Each row of this table is followed by its label. One hidden rule gives the labels. It looks at one to three of the table's principal directions, none of them among the few with the most spread.
[-28  15 -27  16  -1  41  46  33   4 -14  29   0 -28  54 -36 -37   0 -42
  22  -8  19 -11 -11 -26 -12 -62   3  -7 -14  -9  22  52  44  12 -25  51
 -22   6  21  25   5  24  63 -35   9  -5] 3
[  -1   51    9   64  -11    1  -48  -49  -29   24  -45  -22   78  -58
   53   26  -19   19  -78  -64  -15  -19   -2  -34  -11  113  -10   54
   80  -54  -28  -75 -109  -63   80  -61  -27  -52  -69  -33  -29  -31
 -120  122  -81  -73] 4
[ -6 -46   8 -77  -4 -55 -13 -15  -6  40  19  -8 -25  36   9   8  14   8
  43 -16 -39  27  -3  43  17   3 -47 -32 -21  14 -24 -14  10 -23 -45  -8
 -14  20 -16   4 -50 -17  59 -46   3  83] 3
[  14   18   62  -20   -3 -104   19   -6  -23  -39  -66   77   28  -10
   -3   12  -28   94  -97   58  -18   93   -2   20   45   93   59  -40
   -1  -10    2  -30  -35   14   42  -26   37  -32  -12  -79   80  -18
  -93   75  -49  -60] 3
[ -8 -45  15 -47 -29 -27 -23  10  -4   8  -4   1 -12 -21  22  20  -7  10
  14  48 -17   5 -21   6  20   3 -15 -13 -14  24   2 -20  11   9 -14 -31
  19  29   2  -2 -27  -7 -12 -42   8  58] 3
[ -42    8  -39  -47  -18   37   45   29   23   10   94   18  -70   95
  -16  -59  -13  -77   80   13   -3    2   -7    7  -11  -73  -10  -48
  -50   -1  -11   73   55    0 -105   78  -38   20    4   22  -32   14
  125 -113   28   86] 3
[-54  40  29 -26 -30 -22  14  27 -16 -25   7  64 -17  20  24 -19 -21  -9
 -50  50 -25  31 -21   3   9  17   7 -36 -16 -10   8  10   2  -4 -62   5
 -25 -40  -6   0  22 -24 -13 -32 -10  12] 3
[ -3  76  12 -25  19 -35  45  17   2 -62  10  91 -34  29 -28 -33  -5  11
 -11  68  21  56  17  62  -3 -11  60 -63 -43  10   6  47  37  25 -40  52
  -2 -32  22 -33 110 -18  25 -41  28   3] 1
[ 16   4   1  10  15 -16 -13 -20   6  28  -1   8 -14  -2  13 -15  20   0
  -8 -31  -4   2   3 -21   0  -4  -5  15   8  -4 -13  -8  -1  10   7 -12
   1  24 -15 -16 -20 -19  28  31  -3  16] 4
[ -4  28  23  12 -18  13  11  20  38  11  22  23 -18 -24  39   8   3  11
 -14  39  16  17  15 -11  36   6  23  22 -23  29   4   8   5  20 -55   8
  21  13   0  -5  15 -24 -12 -29  12  38] 1
[ -8 -11 -26  17 -12  48  -8 -22  -7   7   5 -41  10 -12  16   6 -22 -38
  -4 -35   2 -51  -5 -46 -24  -6 -42  25  33 -22  10  -3 -19 -32 -13  -2
 -43  -8 -26  23 -64   8  -9 -12 -13   0] 3
[ -5   2  10 -61 -33 -35   5  13 -16   6   7  22   4  14   2  16 -30  33
  17  45  -7  50 -13  30  19  55  -8 -28 -22   1 -22 -12 -16 -20  -3 -10
   4 -18 -16 -51 -13  -9  -8 -26 -26  42] 3
[ 22 -20  28  40   0  -2  -9   9   6   8 -32 -24  33 -49  14  38  14  48
 -31   2  20  -2  19  -8  36  26  -3  50   3  16  19 -33  -5   4  30 -31
  33   2   8   4   9  -5 -57  38  -3 -35] 3
[ 28  -1  -2  48  48  16 -31 -30   7 -12 -31   2   9 -29 -17  -7  38  14
 -16 -20  22 -24  16 -11 -19 -30  20  33  18  25  20   6  -4  42  26  -1
  20  14  32  27  40   4  23  32  24 -29] 3
[-18 -39  28 -54 -21 -38 -19  11   8  20  34  29 -22  17   5  20  15  16
   5   6 -20  42   6  32  35   5 -20 -15 -32  32  -9   6   3   4 -60  -5
   0   5   6  26 -16 -22  47 -50  10  67] 3
[ 44 -10  -9  93  30  47 -16 -18   2  -8 -35 -30  44 -49 -21  10  11  24
 -28 -31  53 -42  23 -43  -8  -1  14  71  31  -5  26  -9 -15  19  78 -12
  28   6  16   4  14  19 -34  75  -1 -84] 3
[ 13 -10  17  32   4 -12 -36 -36  19  24  -3  -6  11 -47  34  28  17 -11
 -57 -74 -25 -15  12 -32   0  20   3  28  45 -13 -21 -24 -47  -7  17 -38
  -3   6 -33  19 -24 -26 -44  69 -13 -26] 3
[ 48 -76 -25 -16  35  16 -41 -61  12  28  14 -56  -4 -38   8  28  16 -38
  18 -65 -15 -72  19 -14 -40 -30 -42  17  35 -10 -22 -10 -20  -7  11 -29
 -15  27 -19  40 -75  -1  11  11  33  27] 4
[-12  10   9 -32 -25 -27  13  34   3   7   8  28 -13  29  -1 -14 -12  18
  11  32 -15  51 -18   3  30  19  21 -26 -25   1 -15   2   8  10   7  -5
  22  14  -3 -34   8  -1   2   4 -21  17] 3
[-27  11 -21 -12  -5   9   9  -9 -25  -4  30  18   2  54 -27 -26 -16 -13
  15  -7  13   6  -1  12 -12   7 -16 -12  -4 -19  -2  25 -10 -25 -21  34
 -43 -28  -9   3 -12   0  58 -33 -19  20] 3
[ 12 -33   3  33  33  -5 -21 -78   1  29 -40 -49  -2 -28  29   9  15 -21
 -21 -80 -34 -54  -6 -39 -30  -4 -19  17  58 -18  -9 -20 -27 -19   7 -18
   4  41 -34  18 -47   2 -18  49   0 -26] 4
[ 11   3  15  -9   5 -48  15 -24  29   7  -2  -3 -37 -17  19  18  13 -35
  -6 -57 -46   9  -4   9 -13 -13  31 -44  21 -10 -36   0   7  -7   3  -4
  20  38 -26 -14   9  -7 -33  35  15 -21] 1
[-35  47 -14 -26 -36   0  30  32  -4  -4  30   9  -7  37   5 -12 -27 -33
   9  -4 -21  25 -18   4  -4  13   0 -35  -3 -27 -19   6  -4 -32 -14  16
 -39 -32 -24 -19  -8  -1  -9 -13 -30   5] 1
[   4   85    8  -28  -31  -55   25    8   -3   -5   -5   51    7    1
   28  -14  -47   21   -9   50  -15   67  -16   22   12   88   62  -49
    0  -33  -52  -26  -34  -21   47  -11   17  -14  -51 -120   36  -23
  -80   47  -54   -4] 2
[-15  -6  12  54  29  46   3  16   1 -21 -28 -28  17  -6 -30  14  37  21
   8  -1  29 -24  12  20  -1 -35   0  36 -11  39  45  20  24  16 -12  24
  27  -8  61  70  57  28  19 -19  38 -51] 4
[ -28  -84   -8  -25   14   20  -27  -16    7   21   27  -22  -46   45
   -8  -20   36  -28   45  -24  -14  -31    4   -2    6  -90  -66    3
  -27   45   39   33   52   17 -109   28  -24   46   32  101  -54   12
  127 -105   50   79] 2
[ 27  10 -11  49  41  -7  -9 -61 -11   5 -34 -44  26 -30   6  11  13 -24
 -26 -92 -15 -47  13  -5 -47   9  -7  11  62 -41 -17 -29 -31 -36  55 -12
 -22 -12 -32  -2  -9   1 -47  82  -8 -75] 1
[-13  18  12 -55   2 -15  29  27   4 -27  -3  25 -31  27 -17  -5 -11  -2
  49  55 -29  34 -20  65 -17  -3  30 -74 -43  11 -23  28  32   4 -24  21
  45  -3  25 -17  53  22  -1 -37  39  -8] 3
[   1   -2  -54   18  -13   51  -15  -29  -26   52   13  -95   48    8
   15    8  -27  -29   57  -68    4  -60   -5  -15  -26   45  -64   41
   45  -54  -32  -43  -47  -87   58  -18  -46  -11  -61  -15 -103   10
  -21   28  -51    0] 2
[-16  23  25 -12 -14 -32   8  -7 -27   0 -10  34  18  27  -3   5 -22  40
 -32  -5  -4  50   3  20  17  67 -17 -10  -6 -18  -8  -7 -29 -39 -14   3
 -15 -47 -24 -31   1 -15  -6  13 -38 -20] 3
[-26   2 -27  32 -20  75   1  48  31  30  51 -53 -25   6   1   7  34 -47
  75 -36  28 -38   5  -5   9 -70 -34  43 -22  31  12  25  54  -8 -36  21
  -3  35  23  67 -31   8  63 -64  38  37] 2
[  45 -127  -24  -66   33  -38  -40  -73    3   17   26  -50  -31  -12
   -8   24   22  -62   27  -73  -45  -64   15   10  -46  -76  -60  -35
   27    1  -12   -6   12    1  -24  -14  -43   38   -7   57  -90   10
   54  -37   52   60] 3
[ 24 -48   1 -15 -14   2 -75 -20 -17  43   3 -15  36 -50  34  33   9  29
 -31 -11   9 -21  12 -35  15  36 -71  68  19  11   2 -54 -51  -2  10 -67
 -36 -20 -18  11 -89 -37   3   8 -24  68] 3
[ 15  10 -14  33  25   4 -20 -48  -3  11 -25 -31   0 -19   8   0   9 -24
  19 -66 -14 -36  -3   4 -36   1  -2   0  37 -23 -24 -14  -9 -30  41 -12
  13  29 -28  -7 -11   3 -18  49   7 -43] 4
[ 39 -46  -7 -12  38 -19  10 -22  -3  -9 -30 -23  -8  -1 -23  -6   3  11
  22   6  -3 -18   3   9 -11 -24   6 -18  -2  -4   4  -1  28  15  35  -4
  32  38   9 -12   5  21  -3  19  25 -20] 2
[-46 -12 -12  20 -34  54  -6  57 -53 -20  -6 -16  57  23 -28  -8 -29  30
  15  70  44 -18 -18   5  22  28 -32  37 -21  -7  44 -11   4 -22  30  -5
 -10 -44  29  24  -3  23 -12 -32 -27 -20] 3
[  38   60    1   47  -11   28   12   13   18  -27  -20   31   33  -65
   30   -4  -43    9  -86   43   21   -2    3  -76   -3   46   61   29
   30  -34   -1  -17  -49   33   63  -29   10  -34  -20  -64   25   -6
 -120   92  -37  -65] 3
[-15  90   6  45  -2  20  31  -2  -7 -27 -15  38  18  17  -1 -24 -36  18
 -25  13  20  29   5   7  -2  59  40  -6   2 -32  -7  15 -24 -31   8  29
   8 -39 -24 -47  54  -1 -43  37 -31 -73] 2
[-31 -24 -16  88   0  97 -39  -7 -36  40 -10 -87  70  -4  -8  24  15  18
  21 -62  51 -72  10 -19   1  28 -85 113  25  -6  30 -21 -33 -63  19  -9
 -19 -27   4  73 -64  13  20   4 -21 -37] 3
[  7 -45 -44 -66 -11   2  49  16  17  15  50 -40 -53  51 -25 -13 -17 -73
  73 -25 -30 -15 -23 -17 -28 -67 -14 -57  -9 -24 -28  35  45  -2  -7  25
 -16  43 -10  -8 -64  35  47 -38  17  42] 3
[ -6 -67 -48 -75 -15  10  19   3  21  19  93 -13 -72  53 -18 -22  -7 -96
  74 -21 -18 -34 -10 -11 -26 -93 -30 -50 -18 -11 -22  52  50   5 -59  33
 -42  51  -9  32 -83  10 103 -92  39 105] 2
[  8  22 -13  77  28  51   3  13   7  -9 -10 -15  15 -22 -14 -17  30  -4
  -9   0  48 -44  12 -29  -9 -41  22  56   9  10  32  10  17  35  32  11
  11   8  35  27  37   6   8  22  17 -33] 2
[ 43  25 -32  -9  27   0   8  14  15 -13   5  20 -20   5 -19 -42  14 -11
  14  20  16   6   5 -21 -18 -53  27  -8 -11   8   5  12  29  60  30   9
  -9  12  23 -31  23   5  42  12  13  21] 3
[  -2   84   38  -27   -5 -100  -11   -9  -15  -33  -20   92   14  -29
   29    1   -7   49  -61   63  -10   71    6   68   26   85   72  -45
    3   -5  -28  -38  -38   -3   32  -28    3  -34  -30  -73   99  -68
  -78   36  -32   14] 3
[ 36  25  -3  22  48   1 -18 -31   0 -24 -29  37  -5 -16 -18 -28  11   7
 -14   5   8  -6   4   1 -39  -9  40  -8   7  -3  -7  15  -5  38  36   0
  30   4  15 -22  49   3   8  48  24 -41] 2
[ 25 -18  25  41  15  11  -6   9  -3 -29 -36  -5  48 -38 -30  42   6  49
 -47  -4  23   5  21   5   8  27  18  32   8   8  21  -6 -24  13  50 -16
  32 -38  33  19  49  19 -58  56   1 -92] 3
[ 16 -11  20  31  23 -10   5   0  -6  -2 -45 -29  22 -21 -16  25  24  36
   1 -10   8  -3   2  20   0   8   8  17   4  12   7 -16   7   3  44  -9
  44   5  25   0  34  17 -30  39  12 -57] 2
[-47  60  44  43 -27 -13  39  56 -22 -28 -50  27  24   6   0   1 -13  49
 -41  45   8  46 -23  11  38  51  33   0 -16  -7  23 -10  14 -14  22  -1
  40 -26  11 -26  74   3 -73  35 -30 -86] 4
[ 40 -72   2  -7  -3 -18 -49 -31  19  10  22   7   5 -58  15  31  12 -11
 -60 -27  -1 -24  20 -53   6 -18  -7  31  33  11   5 -17 -36  41   9 -41
 -25  12  -5  26 -47 -22  -7  19  -1  43] 3
[ 35  38   6   2  13 -36  50 -12   5 -38 -14  38  -2   6 -39   5 -28   2
 -35 -25  -4  45   3   6 -29  29  60 -51  15 -40 -32  24 -17   0  56  20
  18 -28 -14 -71  54  18 -49  76 -14 -94] 3
[ 14 -17  -8  55  27  15  -5 -21 -29 -19 -47 -27  32 -11 -37   5   9  18
 -18 -36  30 -30   3 -15 -18  -7 -13  33  28 -11  32  -6   1  -5  58  -2
   0  -5  15  13  11  21  -6  42  -6 -71] 3
[ -2  41 -40  47 -28  88  -1  50  10  11  29  -4   6 -10   9 -38 -17 -16
  42  66  63 -30 -14 -55   2 -18  13  57 -19   7  14  10  16  32  24   9
  14  18  17 -29 -18  12  18 -23  -5  32] 1
[  5 -23 -25  67 -18  74 -17   3 -20  39 -14 -95  73 -25   8  33 -14  23
   8 -44  44 -55  11 -49  19  42 -66 102  33 -20  22 -45 -36 -54  57 -28
 -21 -16 -22  17 -79  14 -40  35 -49 -32] 3
[-13 -30  -9  47 -21  68 -33  -8 -20  58   4 -84  84 -10  20  39 -18  22
  -9 -64   5 -43   8 -37  17  85 -63  90  39 -40 -14 -46 -85 -73  47 -42
 -19 -42 -40  33 -92   5 -55  63 -64 -41] 3
[ 57 -18  11  23  24   1 -39  -6 -15 -26 -46   1  42 -68 -28  37   4  52
   7  32  36  -9  11  40 -19  34  24  20  -2  14  -6 -23 -13  19  98 -39
  71  -9  34 -31  47  16 -58  53  29 -66] 3
[-59 -41 -27  -8  -7  44 -42 -31 -43  18   8 -33   6  37   1 -17   3 -26
  25 -19  -2 -55 -21 -18 -19 -24 -85  27  17   7  34   3 -11 -33 -64  11
 -67  -6  -1  77 -76   2  88 -87 -10  69] 3
[ 39  31 -11  55  57  55  24  26  38 -46 -12   5 -11 -15 -47 -20  30   0
  30  27  41 -18  23  19 -23 -65  74   4 -27  28  18  51  48  65  33  36
  69  20  70  21 109  38   7  20  69 -76] 1
[ 60 -27  45  26  58 -49 -12 -27  33 -22 -35  12   8 -67  -6  43  55  37
 -60 -21  -2   6  45  31   3 -17  48   8   9  36   7  -9  -3  53  21 -15
  44   0  39  25  82 -10 -42  58  48 -52] 3
[-14 -15 -18  21 -10  57  22  33  25  13  46 -25  -3  29 -17  -4   4 -11
  29  -4  31 -13  17 -19  27 -31  -4  33 -21  10  17  33  17   4 -27  31
  -3  13  16  45 -13  13  41 -35   4  17] 3
Which label does each new row get?
[  68  -71   35  -77  118  -69   -9  -87   34  -65  -61   38  -71    8
  -64   12   50   38   35   -3  -49   34   36  114  -42  -76   41 -108
  -39   76    5   68   51   66  -72   42   83   46   72   52  117   37
   78  -43  127  -26] -> 1
[ 18  -7 -30  39  -5  85 -15  50  -3  -4  20 -17  33 -17 -29  -7  -5  18
  49  66  77 -35   9  -8   6 -10   1  64 -31  16  21  10  14  28  50  -2
  32  -2  45   5   4  21  15 -18  17   4] -> 2
[-31  22  -7 -32 -65 -21 -43   0 -19  44  43   6  27 -22  66  16 -25 -18
 -33  -7 -19   2 -12 -25  21  71 -39  23  33 -30 -33 -59 -69 -49   3 -54
 -75 -33 -71 -24 -84 -62 -41   1 -72  89] -> 4
[ 43  11 -11   3  -6   1 -19  27  30  -5  11  16  -4 -48   1   4   8   1
  19  38  20   9   1  -5   4 -13  56   6  -9  21 -18  -7   6  54  65 -25
  46  33  19 -38  31  -1 -27  28  16  12] -> 2
[-61  58  26  84 -73  41 -27  34 -28  49 -17 -24  66 -37  73  23 -20  32
 -60 -14  20  -5 -18 -61  53 103 -46 102  30 -25  12 -69 -58 -68  17 -51
 -21 -39 -51 -11 -59 -39 -86  47 -87 -23] -> 1
[ 49 -39   9  22  22   0 -46   1  19  -2 -20 -18  15 -75   7  33  38  14
 -18  -4  11 -28  21  -5   2 -27   6  38   9  32  13 -28   4  45  44 -46
  29  17  32  27  14  -5 -32  35  36 -12] -> 4
[-39   3  26  23  -4   3 -13 -25  -8  18  -8 -18  10  20  15  21   6  15
   5 -59 -17   8  15  43  18  38 -42   9   0   1  -1  -5 -12 -70 -57  11
  -5 -15 -23  43 -10  -9   6 -13  -3 -30] -> 2
[  3 -41  40 -11  35 -51 -47 -74 -44 -10 -82   3  14 -16 -11  31  17  38
 -38 -55 -43   7 -12  29 -37  32 -44 -19  30   9   4 -21 -31 -22  -5 -24
  11 -21   4  17  -1  10   2  28   9 -57] -> 4
[-22  15   6  42  -7  65 -12  60 -13 -22 -13  -8  44   3 -36  12   6  62
  45  62  61   9  12  50  34  21   0  48 -48  41  37  10  18  -1  16  11
  49 -26  60  35  62  23   5 -33  15 -37] -> 1
[  9  21  -3  27  -4  36   4  32 -26 -27 -35  -4  51 -11 -23   1 -30  44
  -5  50  33   2  -4   1   3  46  10  23  -8 -16  15 -13 -13  -5  67 -16
  27 -40  17 -27  30  24 -59  40 -20 -72] -> 4
[-36  27  -4 -55 -24 -31  30  14 -21   0  24  24 -31  60  -3 -23 -18 -16
  37  17 -15  36 -15  41  -1   2 -27 -53 -31  -9 -11  13  30 -36 -56  32
 -36 -17 -16 -26 -13  -8  49 -66  -5  47] -> 2
[  5  54  -8 109  13  77  16  45  24 -15 -24 -29  24 -43  -7  -8  16   0
  20  25  51 -41  -4 -20  -4 -18  69  54   3   7  14   8  21  32  79   5
  78  29  39   0  75  29 -60  56  21 -90] -> 3
[-38  16   8 -15  -1  16  20   8  14  -9  34  34 -37  43  -2 -20   2 -13
   4  15   1  15   8  12  12 -26  -3 -17 -31  17  14  48  22   1 -97  44
 -16  -4   9  41  15 -10  63 -71  21  38] -> 2
[ 10 -40  37   4  29 -42 -43 -29   1  10 -33 -15   3 -27   5  36  52  31
  -3 -46 -24   4  21  56  11  -4 -22   5   0  36   4 -26   8  -6 -11 -23
  25  12  18  48  20 -12   5   9  36 -17] -> 2
[-19  43   8 -40 -17 -41  46  32 -17 -34  11  62 -21  36 -25 -19 -21  -5
 -16  44  -4  50 -21  21 -10   6  32 -59 -21 -16 -10  26  16   9  -3  25
 -11 -34   7 -48  44  -3   5 -15  -8   0] -> 2
[ -15   50   -5   69    6   40   45   19  -14  -31  -42  -41   44    6
  -25    8  -14    7  -12  -29   17  -10   -1    0  -14   19   14   14
   21  -26   21    0   -4  -36   47   25    2  -44    9    1   48   40
  -65   49  -23 -126] -> 4
[   1  -45  -10  -81   22  -36   32    7   18  -20   24   27  -85   59
  -37  -34   16  -44   43   10  -38   17  -15   15  -20 -102    5  -84
  -39   22    5   60   77   48  -68   40   -1   48   33   25    7   21
  102  -74   59   55] -> 2
[ 39 -19  -4 -22  40 -40 -26 -40   1 -23 -21  16 -22 -24 -20   2  29   8
  26  12   7  -1  13  47 -24 -39  16 -27  -5  39   5   3  25  35   5   7
  17  29  28  -6  42  -1  39 -28  48  30] -> 4
[-32  -8  11   1 -32 -24   1 -27 -31  32 -24 -53  17 -13  36  42 -14 -23
 -28 -82 -41 -20 -26 -22 -13  43 -63   6  54 -40 -16 -45 -33 -81   4 -31
 -44 -17 -59  -2 -80 -11 -54  26 -44 -20] -> 3
[  1 -26   0  29  -2  26 -30  18  -6  -7  -8 -15  15 -29 -11  17  23   0
  -6  -7  21 -26   2 -12  -2 -30 -20  38   3  23  29  -6  12  20  16 -16
   1  -3  35  42  -1   8   9  -5  19 -12] -> 4
[ 49 -20  11   5  16  11 -21  25  18 -19 -18  13   6 -48  -9  11  22  51
  15  82  47   7  25  19  20 -26  15  30 -44  65  35  -4  34  68   2  -6
  49  10  64  -6  46   9  10 -31  49  21] -> 1
[ 32 -39  22 -41  11 -54  21  12  38 -27  18  31 -45 -19  -3  11  19 -15
 -12  33 -17  20  18  26   8 -60  40 -51 -29  32   5  18  48  58 -36  12
  20  23  34   6  43   0   0 -30  57  24] -> 4
[ 13 -16 -14  -1   0  14   1  18  25   4  23 -16  -5 -10   4  -5   8 -12
  23  24   9 -15   8  -5  14 -31  21   7 -10  16   4   1  16  28   7   0
  11  28  14  12   5   4   0 -14  14  30] -> 1
[ -9  -3 -43  27   2  53 -18  -1 -12  24  22 -38  -2  10 -18 -12  21 -43
  39 -53  26 -51 -11 -35 -34 -47 -42  42  20  -4   5  11   9  -5  17   6
 -35  12   7  31 -53   6  71 -17   3  27] -> 3
[-98 111  60  19 -42  -2  66  95 -29 -42 -61  33  26  47   0  -4 -27  87
  15 122   4  88 -37  83  63  86  50 -30 -63  22  26   1  29 -39 -22  31
  75 -42  33 -28 127  16 -75 -31 -27 -76] -> 3
[-55  35  14  24 -18  19  39  21 -13 -23 -10  23   6  46  -6 -23 -24   2
 -46   7  -7  23 -16 -29  13  13   8  -8   0 -17  28  25  -7 -12 -42  35
 -21 -37   1  15  22  15  -5  -5 -34 -48] -> 2
[  8 -51  -6 -65 -16 -37 -29 -13  13  29  26 -34 -18 -21  30  36  10 -25
  33 -21 -39 -11   2  24   8 -12 -35 -21   7  13 -24 -31   2 -19 -17 -34
 -22  29 -25  20 -57 -21  -3 -38  12  81] -> 3
[-15   0  30 -21   4 -32  -9 -51  -2  -7 -23  20   4   3  30  12 -18  13
 -61 -25 -48  23   7   0   2  42 -13 -25  22  -6   0  -8 -48 -26 -65   1
 -30 -34 -31  12  -6 -12 -27   2 -22 -12] -> 4
[-54  49 -28  26 -54  43  22  27 -24  -2  14 -13  22  34   3 -17 -49 -36
  -3 -21   0  -4 -33 -43  -6  32 -11   4  26 -50  -3   0 -25 -54  21  10
 -45 -30 -39 -16 -36  13 -31  11 -65 -35] -> 4
